One turn sends every row of this set to another row. A few are shown first. Where does it send the rows asked after them?
z29: [ -7.5 -15.4 -17.3   4.3  -6.6  -1.2  19.9 -23.8  -1.7  -1.1 -19.4  17.7
  -5.7 -14.9  20.0  19.4 -33.9  -2.8  -8.7  20.3  12.0   5.6  -1.5  11.5
 -32.7 -15.9 -35.6]
z266: [-17.6  10.8  28.3  -0.7   3.4  14.1   2.4  10.0  24.4  29.5  40.6  25.3
  -2.0  27.5  17.3  -9.9 -14.8  15.8  30.8 -13.8   7.0  30.4  -8.2 -13.8
   8.3  12.5  24.6]
z795: [ 13.1   7.3  -9.0  44.5  35.3  19.4  44.6 -10.0   5.9  21.6   1.1  -9.3
  21.7   4.4  -0.3  28.7   6.7   9.6 -21.6  12.0  12.6  36.0 -15.9  -7.7
  -5.1 -20.4   5.3]
z294: [  6.3  30.7  -1.6  46.4  -4.9  20.6  29.2   5.8  17.4   7.7  -2.5 -30.4
  12.0  -1.3  10.2  20.3  11.5  14.0 -27.7  -5.4  15.8  15.7  -2.7 -17.7
  12.0   1.6  15.2]
z942: [  9.1 -12.7  24.5  -4.9 -18.9   6.5 -27.7  30.4  30.1 -11.8  23.8 -13.8
  -0.7 -23.7  19.6 -21.3  16.2  -7.5   2.2 -19.1   3.9  -9.1   2.8  36.6
 -25.8   6.3  16.6]
z762: [-14.7 -19.1  -7.9  -9.5  -7.3  18.9  16.2  -8.8  -8.2  -6.2   0.2  38.2
  -2.8 -13.1  17.2  -2.1 -47.0 -11.1 -12.1   7.1   4.1   9.8   5.3   5.6
  -3.1  -3.0 -29.4]
z385: [  8.8  22.4  -2.3  26.0  26.7  38.5  32.4 -10.3   5.7  -6.5 -14.7 -24.2
  21.9  -9.7  -4.6   4.6  21.5  18.4 -29.6   7.7   7.8  21.8 -17.4 -11.6
   3.6  -7.8  26.8]
z422: [ 10.7 -36.2   0.7   0.7  19.4 -28.0 -11.9 -10.5  11.4   9.6  13.4   8.5
  25.9 -13.5   7.7   7.4   6.2 -43.7  15.0   3.5   7.5 -14.8   7.4  27.6
 -30.9 -33.7  11.0]
z749: [  2.0   3.8  13.0   9.9  42.4  16.2   1.6  20.5  20.2  36.3  41.3   6.2
  12.1  16.8  -3.9 -13.3 -15.9   6.4  49.1   0.0   0.8  12.8 -22.5  13.0
  -4.5 -11.9  31.1]
z343: [ 16.3  24.7  -8.1  30.4  21.1  21.4   9.2  15.6  11.5  -3.8 -12.0 -12.3
  26.4 -13.5  -8.1  10.6  20.9  25.9 -29.4 -19.2  21.1  18.8 -19.3 -20.8
   3.8 -18.3  -3.9]
z943: [  5.9   6.0   5.6 -33.4 -34.7   8.7  -7.8 -32.6  18.9  25.1  45.5 -10.2
  -3.1 -24.5   6.8  10.4  19.1 -29.6 -34.8   6.7  20.6  12.9   5.8 -20.1
  -5.5   7.9  -5.7]
z501: [-19.2  -5.9   3.2  -3.9 -20.2  13.7  18.5   5.4  -4.9  -9.0 -13.0  21.9
 -26.9  -7.1  22.5  -3.7 -46.3  20.4 -13.9  -7.2   1.0  -6.5 -10.2  -5.8
 -22.8  -6.5 -12.8]
z707: [  7.9 -21.1 -20.2 -21.9  17.7  25.6 -12.2 -39.6  -1.2  32.4  18.8 -12.5
  22.5   4.7 -20.5  28.4  13.7 -21.9 -14.6  25.7  20.5  18.0   2.2  10.0
 -31.1 -35.9  21.5]
z581: [-15.8  19.1   4.6  -4.5  20.7   6.7  -8.5  25.0   8.8  29.2  63.9  -9.5
  -9.3  21.1   3.0 -18.8   1.5  27.9  19.0 -18.5   9.1  27.0 -18.4 -10.0
   1.1  -3.8  15.8]
z201: [ 11.5  -8.8 -16.3 -21.1  28.9  11.8   4.2 -30.6  13.7  30.4  -4.2   8.6
   8.1  -5.0   1.9  -9.3  -8.8  10.0  29.5  -0.3  18.6  -4.9 -17.6  10.8
 -48.5 -63.2  -0.1]
z190: [ 17.9 -12.0  32.3  -2.1 -25.8  20.6 -19.1  29.7  36.7 -13.5  -3.1 -10.4
  -1.1 -20.5  -3.1  -6.7   3.5 -11.2  -6.3  -4.2   3.8  -1.7 -15.8  14.5
 -20.1  19.7  42.8]
z243: [ -8.9 -23.9 -11.1 -23.4  33.0 -24.4  21.5 -12.5  17.9  48.1  37.4 -31.7
   6.5  12.3  20.4   7.5  14.4  -0.7  14.4   2.2  12.8  22.3  -2.1  27.8
 -31.5 -28.7  13.2]
z69: [ 15.8   3.6 -41.1   0.7  12.0 -11.8   5.6  20.4  -5.6  34.8  -3.8 -26.0
  16.7 -14.9 -23.8  31.4  13.2  -6.1  11.8  -9.3  23.8   8.5  -4.5  26.9
 -33.1 -38.4   5.2]
z668: [ -9.8 -11.4   3.8 -24.3   4.2  26.7  -3.9 -25.7  -4.8 -15.7 -15.5  19.6
 -11.9 -12.7  25.4  -6.8 -35.8  16.4  -6.3  -1.0   3.0  20.3  -5.2 -16.7
 -14.8 -15.6 -30.1]
z852: [ -8.5  31.4   0.3  -3.9  17.5   7.6  -3.9   7.7  28.8  27.1  41.7  15.3
   9.6  20.7  -9.3 -21.8 -10.0  26.5  49.8  -7.2  21.1  13.4 -19.8  -4.5
  11.3   2.2   9.2]
z789: [  7.6  -2.3   0.8 -19.6 -29.4  -5.1  16.0 -38.7  46.0  29.1  47.9 -28.4
 -16.2 -20.2  12.6 -13.1   7.9 -19.9 -25.5  22.3  31.1   2.5 -11.2 -15.2
  -4.1   4.1  -8.6]
z832: [  3.4   7.2   2.0 -37.0 -38.5  17.6   4.3 -23.5  40.6  36.4  39.1 -12.8
  -8.4  -7.1  -2.6   9.2  -9.2   1.8 -28.2  12.3  31.5  -5.1 -16.9 -33.9
   5.2  10.3   1.0]
z800: [ 13.2 -10.5  12.8 -23.7 -13.5  17.7 -13.8  29.7  31.4  21.3  19.4 -17.0
  17.8 -17.5 -16.1  -0.2  23.8 -16.0   8.4   4.2   8.5 -22.3 -12.2  45.6
 -37.0   9.9  39.3]
z276: [  2.7 -14.2   8.2 -11.4 -26.8   8.3  -8.1  44.8  23.5  -7.3  15.0  -9.5
  -6.0 -13.4 -15.7 -12.7  18.5  -2.3  -5.7  -7.9  10.6   6.0 -13.9  43.0
 -41.5  21.9  30.4]
z537: [ -3.9   1.9  -4.1 -47.8 -31.1  -6.6  12.4 -41.2  29.0  40.5  33.8 -15.6
 -11.9 -18.0   6.3   6.7   5.4 -17.3  -9.4  26.8  22.8 -14.0  -8.9   1.9
 -36.7   4.4  -4.7]

z942 goes to z943
z852 goes to z276
Now these:
z201 goes to z69
z832 goes to z501
z537 goes to z29

